One turn or mirror swaps these rows in pairs. Which row does each one swap with?
The rows were stretched afterwards, more along some directions than others.
Boker: [ -1  10 -21  -5  14  13  -1  19  15   1  11   3  17 -15  21  12 -25  -3
  19 -21]
tez: [ -6   0  10 -22 -25   3  11   4  -3  19  -8  19 -14  21 -27  -9   2 -10
 -10  23]
Puf: [  9 -17 -31  -3 -10  -1  -7  -9  23 -20   5   4   2 -10  12   8  12   0
   1  11]
liv: [ 10  -3  -6  -7  -5  -8   7   5 -11  -7  -2  14  -6  29 -27  -8 -14  -2
   4  14]
ziza: [  1  -1 -21  -6   7  -8   2  18  13  -3  19  18  14  -3  26  -3  -9  -8
  23 -11]
Pusar: [  0  17 -21   5  13   5  -9  19   8 -14  17   7  16 -12  25   9 -17 -12
  18 -21]
tido: [-15 -10  26  -2 -14 -11 -10 -19 -11  -3  10  -3  -5   7  -1 -10   6  17
   0   2]
Purin: [ 16   2   9  -8  -8  -8  -2   5  -3   3  -7  13 -10  23 -27   4  -6  -9
  -6  19]
febe: [  0   2  -3  -8 -18  -5   2   9   5   1  -5  17  -8  14 -32   6   3  -2
  -1  27]
famiz: [ 27  12 -23  -7   4   6  -1  -8  -5 -12  17  11 -15   5   5   3  -1   1
  23   7]
mosa: [ 18  -1   8  24   4  -9  -3 -18  -8  -2  11 -10 -11  17   2 -16  -2  24
 -11   2]
dod: [-13 -16   1  10  -4   4  22 -20  -5 -14  -1  -4  15  20  21 -32  -3  21
 -22   4]
lirer: [ -1   1 -21  17  29   3  -8 -11  16   0 -14 -19  -9 -15  16   9  12   4
   8 -10]
kulit: [ -9  -6 -16   3   6   4  -6  -6  31   4 -37  -9  14 -17   5  -1  24 -14
  -1  -6]
gis: [  0  -6  -7  -7 -13   8  16   1   3  15  -6  21  -3  24 -22   4  -1  -8
  -2  21]
zali: [ -1   3 -19   7  11  -2   5  24  10  -7  19   9  11 -13  21 -13 -12 -11
   5 -12]
Nekab: [  3  -7  27  -3  -5  -7  -4 -16 -31  -8  15  -9   0  25 -12 -11  -8  12
  -5 -11]
Mar: [  7  19  -5  -3   4  16   7   0  -6   2  -3  11   0 -22  14   4  14 -18
  -3   0]
dutas: [ -7 -24  14  11 -28   3   8 -15   4   6  -4  -6  11  10 -17 -28   8  20
 -17  17]
vek: [  5 -21  18 -11   6 -14  -1 -16 -12  -3  10   1  -8  29  -1 -14   2  26
  -7  -7]
Rupid: [  4   4  -8  19  33   4   1   5  14  -4 -19  -9   6 -13  11  19   8 -12
  13   0]
Zul: [  5 -22  -6  34  21   7   2  -2  11   4 -12  -3   0 -24  20  13  17  -5
  -9   7]
fen: [ -4   3 -36  14  10  12   5  10  13  -4  18   4  20 -25  18  13 -13   2
  17 -16]
miza: [  6 -32 -53  -6  -6   7   7  -9  13 -13  16  12   5   1  13  10  10  13
   8  11]
tupuf: [-19 -26 -14  22 -19  14   9 -18   8   0  -7 -15  18   6 -14 -23  14  15
 -14  15]
Gizo: [ -9 -10 -24 -14 -15  12   3  -8   5 -13   8   9  -3   0   0  13  23  16
   3  25]
keni: [-16  -4  38   0 -11  -6   5 -10 -14  -5  -2   2   9   8 -14 -13  20   8
  -7   7]
Doku: [  0  -3 -19  -6 -13   0   4  13   5  12   0  13  -7  13 -24  11   7   2
  14  23]
Mos: [  7  13  13  -4   5   8   9  10  14 -12   5   1  11   1  30  -5 -22 -19
   3 -12]
Lun: [ -6  -5  -8  -6  -5   4  16   1  -7   3   7 -15   2  24  -9 -27  -6  26
 -18  -7]
Mebi: [ -1  11  13  24  19  -4 -12   1   7   0 -27 -10  -4 -34   4   7  12 -29
   0   1]
fotof: [ -2 -24  25  -1  -6 -10   1   2  -1   5  17   8   8   4   3  -9  20  19
   7   1]
musip: [-30   7  -6  -1  -1   7  -1  10   5 -10   9  -3  17  -7  23 -19  -8  -8
  -2 -15]
Tinut: [-13 -15 -13  23  -8   6  -7 -30  -5 -11   7 -27   1  19  -4 -24  -4  21
 -15   4]
Mir: [  6   6   6 -21  10   6   8   9  18 -15  -8  11  -5  -8  11  -4  17   2
  15  18]
ratad: [  3 -17 -12  20  19  -8  -4 -12   7   5 -16 -14   7   2  10  -2  16   2
  10  -8]
nof: [-14 -20 -23  -6 -15   8   3  -5  27 -14   9   9   1 -19  21  14  22  10
  -1  19]
kedez: [ 13  -6  -7  22  20   2 -13  -6  15   7 -21 -14   9  -7  10   2   7  -6
   2 -20]
Las: [ -7 -22  31  -5 -13  -4   0 -16 -21   2  13  -3  -5  21 -12 -20   8  18
 -10   2]
goba: [ -4  33  24  23   3  11   2  -9  -3   7 -15  -8   0 -18   4 -13  -6  -5
  -9   1]
Koziz: [  7 -21  -3  28  22   2   0   9   5  -4 -18 -12  22 -20  14  13  16  -8
  -9  -9]
degi: [ -1 -10 -12  -4 -22  -7  -2   3  -2   8  -8  16   1  18 -33  -6  10  -7
  -5  23]
Rul: [  7 -11  -7   1  11  -1  12  18   2   3  20   1  19  -5  24  -4 -17  -9
   2 -27]
buze: [ -5 -33  -8  32  -2  -2   3 -24  10 -10   2 -14  10   5   5 -13   4  31
  -9  12]
vaso: [ -4 -23  35  10  -6  -5  13 -14 -10  -5   5   5  13   6   4  -4  16   8
  -6   0]
mafog: [  9 -12 -29 -18   2  13  19 -22  20  -9 -21  11  15   4  16 -10  18   5
  10   7]
Mis: [-15  18 -14   2   7   1  -7  13  -6   6  17  -2   3 -11   7  -4 -17 -11
  -4 -22]
topa: [ 11  -4 -11   9  19  12   6 -13   6  -7 -18 -19  23  13   7  -2  13  -7
  -4 -20]

Swapped with degi: tido
Swapped with Las: febe
Swapped with mafog: dod
Swapped with musip: kulit
Swapped with lirer: zali

